Each named move below is a turn or a mirror, shown by a few rows before and after it. Which moves, in which order, take the first row of each later pair to the second? The first pair is answered.
move X:
-2.15 0.67 -4.20 3.99 -0.52 3.71 -3.38 -2.12 3.80 |-> -1.82 0.66 0.64 -2.83 -3.42 -4.75 -5.37 -0.75 -2.19
-0.27 -0.61 -0.78 -1.75 0.50 -2.04 -1.74 1.81 1.26 |-> -0.30 -0.54 -1.90 -0.24 1.13 -0.09 -1.35 1.47 2.59
0.03 2.65 -0.47 -2.12 -4.74 -0.63 0.57 -2.70 -1.50 |-> -0.13 2.81 -2.43 0.49 -3.68 2.57 1.27 -3.17 0.68
move D:
-0.88 -3.20 0.26 1.48 0.40 0.07 -2.38 3.40 -0.46 |-> 0.18 0.89 2.42 -2.58 -0.30 -2.02 -2.43 1.99 -1.86
0.46 1.96 -0.07 1.56 -2.66 -1.38 -0.52 0.40 -2.99 |-> -0.88 2.30 -1.48 2.43 -2.54 -0.29 -1.12 -0.18 -1.18
2.60 1.74 5.06 -4.67 6.00 -2.41 -4.84 5.65 2.08 |-> -1.37 3.16 1.35 -1.99 5.63 0.95 -6.50 3.96 7.06
move T:
2.65 -0.40 0.16 0.45 2.99 1.42 0.78 1.86 1.00 |-> -1.49 -2.44 -2.29 2.03 0.30 1.32 -0.66 1.31 1.79
-0.88 -2.50 0.88 -0.73 -0.90 -2.73 -0.93 3.01 -1.32 |-> 2.45 2.06 0.99 -0.15 2.68 1.80 1.44 1.63 1.48
-4.04 -0.48 0.31 0.04 -2.88 -0.65 -0.53 -2.69 -1.16 |-> 1.30 1.37 3.70 -2.19 0.49 -1.17 1.32 -1.53 -2.80
1.11 -1.47 -0.64 0.71 -1.23 -0.13 -0.35 -0.72 1.87 |-> 2.16 -1.66 0.40 0.00 -0.71 -1.01 -0.30 -0.27 0.96
move Z:
-1.02 0.91 -0.24 -2.04 1.24 -0.17 -1.91 0.47 3.37 |-> -2.11 -0.92 -0.72 -1.66 -0.09 -0.99 -2.38 0.79 2.57
-2.35 2.10 1.41 -1.34 0.77 -2.00 -3.72 1.79 1.56 |-> -3.65 -1.06 0.42 -0.06 -1.05 -2.44 -3.29 1.99 0.09
1.88 0.74 0.37 0.08 2.04 3.69 3.33 0.23 -1.02 |-> 1.60 2.82 1.30 -1.62 3.17 2.50 1.52 0.49 0.33
-0.24 -0.45 -1.54 -0.79 -1.56 -1.08 0.46 0.58 -0.87 |-> 0.39 -0.59 -1.72 -0.42 -1.35 -0.25 1.17 0.27 -0.99
Then:
(two moves a pair)
-2.88 -2.00 -3.61 4.85 -0.45 4.23 0.74 -1.31 3.20 |-> -0.99 0.16 3.01 -4.23 -2.59 -5.64 -1.35 -0.03 -3.44 | Z then X
-0.08 -2.67 -2.64 7.17 3.14 4.28 -0.86 -0.69 2.97 |-> 4.26 5.94 1.34 1.30 4.78 3.33 0.45 -2.79 2.24 | X then T
-0.26 -0.69 1.47 -1.14 1.09 -2.81 -2.53 1.58 -0.18 |-> -2.50 -1.46 -0.35 0.14 -0.65 -2.02 -2.85 0.64 0.58 | D then Z
-5.61 1.98 -3.59 1.89 -2.75 2.94 -3.50 -2.48 5.04 |-> 0.89 -2.59 4.19 -3.84 -1.77 -5.99 -2.83 2.73 -4.27 | Z then T
0.11 -1.03 0.22 0.38 3.44 1.88 0.40 2.98 -1.82 |-> 0.73 0.30 1.56 -1.87 2.11 0.31 0.63 2.34 -3.55 | T then D
-1.24 2.03 -0.71 -1.13 2.14 -2.17 -2.30 1.51 3.41 |-> -1.41 1.48 -1.33 -0.11 2.51 -1.39 -2.29 1.72 3.91 | T then X
1.87 0.21 0.90 -0.28 2.19 -2.71 0.43 1.68 -1.58 |-> -1.81 -1.72 -1.10 0.94 -0.34 -3.12 -0.96 1.15 -1.00 | T then T
3.96 0.06 3.07 -2.05 3.16 0.76 1.39 1.27 0.65 |-> 2.13 2.54 1.49 -1.56 3.03 2.49 0.78 -0.39 3.58 | X then D
2.11 2.04 2.83 0.83 0.89 -1.20 2.77 0.08 -1.30 |-> -1.60 3.37 0.33 2.24 0.96 0.34 0.46 -0.73 2.93 | Z then D
-0.87 -1.70 -0.70 0.34 -0.52 -0.65 -1.26 -0.07 -0.68 |-> 0.55 -0.02 0.22 -0.86 -0.79 -0.83 -0.12 -0.88 -1.76 | Z then D
2.95 -1.94 2.34 -1.75 -3.42 -1.35 3.01 0.04 -7.10 |-> 4.59 3.23 -0.30 1.77 2.13 6.42 3.89 -1.26 0.45 | X then Z
-4.17 -1.39 1.49 -0.03 -3.09 -0.86 0.92 2.34 -3.97 |-> -3.22 2.71 1.50 -1.04 -3.51 1.01 2.47 -0.26 -3.74 | Z then D
1.18 -1.02 2.51 -2.33 -0.03 -3.48 -1.15 1.93 -1.60 |-> -1.14 -4.61 -0.53 1.82 -0.09 -1.04 -1.20 2.38 0.17 | X then T
3.19 6.14 2.84 -6.09 -2.11 0.85 3.71 -2.24 -2.71 |-> -3.23 7.17 -1.25 -3.98 -4.12 2.40 0.33 -4.16 2.24 | Z then T
-5.06 -1.83 0.61 -1.04 -4.96 -3.07 -0.74 -1.59 -1.76 |-> -3.63 -2.96 -1.26 2.54 -4.64 1.47 2.64 -2.74 -1.59 | Z then X
-0.06 -0.78 2.01 -0.92 0.50 -1.21 -1.70 0.93 -2.08 |-> -1.97 1.69 0.16 -0.15 0.51 0.95 -2.42 -0.75 1.01 | D then X
-0.51 -2.36 0.76 -0.66 0.09 -2.49 -1.82 2.64 0.64 |-> 1.99 -0.85 2.12 -1.73 0.94 -2.25 -0.22 2.32 -0.52 | X then D
1.80 -3.24 1.83 -0.18 1.25 -2.16 1.43 2.16 -3.25 |-> 3.01 2.73 2.48 -2.51 1.61 -0.75 2.20 -0.44 -2.03 | X then D
-1.02 -0.20 -0.83 0.80 -0.96 1.23 0.54 -0.84 -0.23 |-> 0.41 -0.98 -0.06 0.77 -0.16 0.98 1.17 -0.29 -1.31 | Z then D
2.37 1.01 4.28 -2.99 3.25 -5.31 -2.21 2.95 0.04 |-> -0.14 -4.24 0.24 3.25 4.22 -1.81 -2.54 4.37 3.10 | D then D
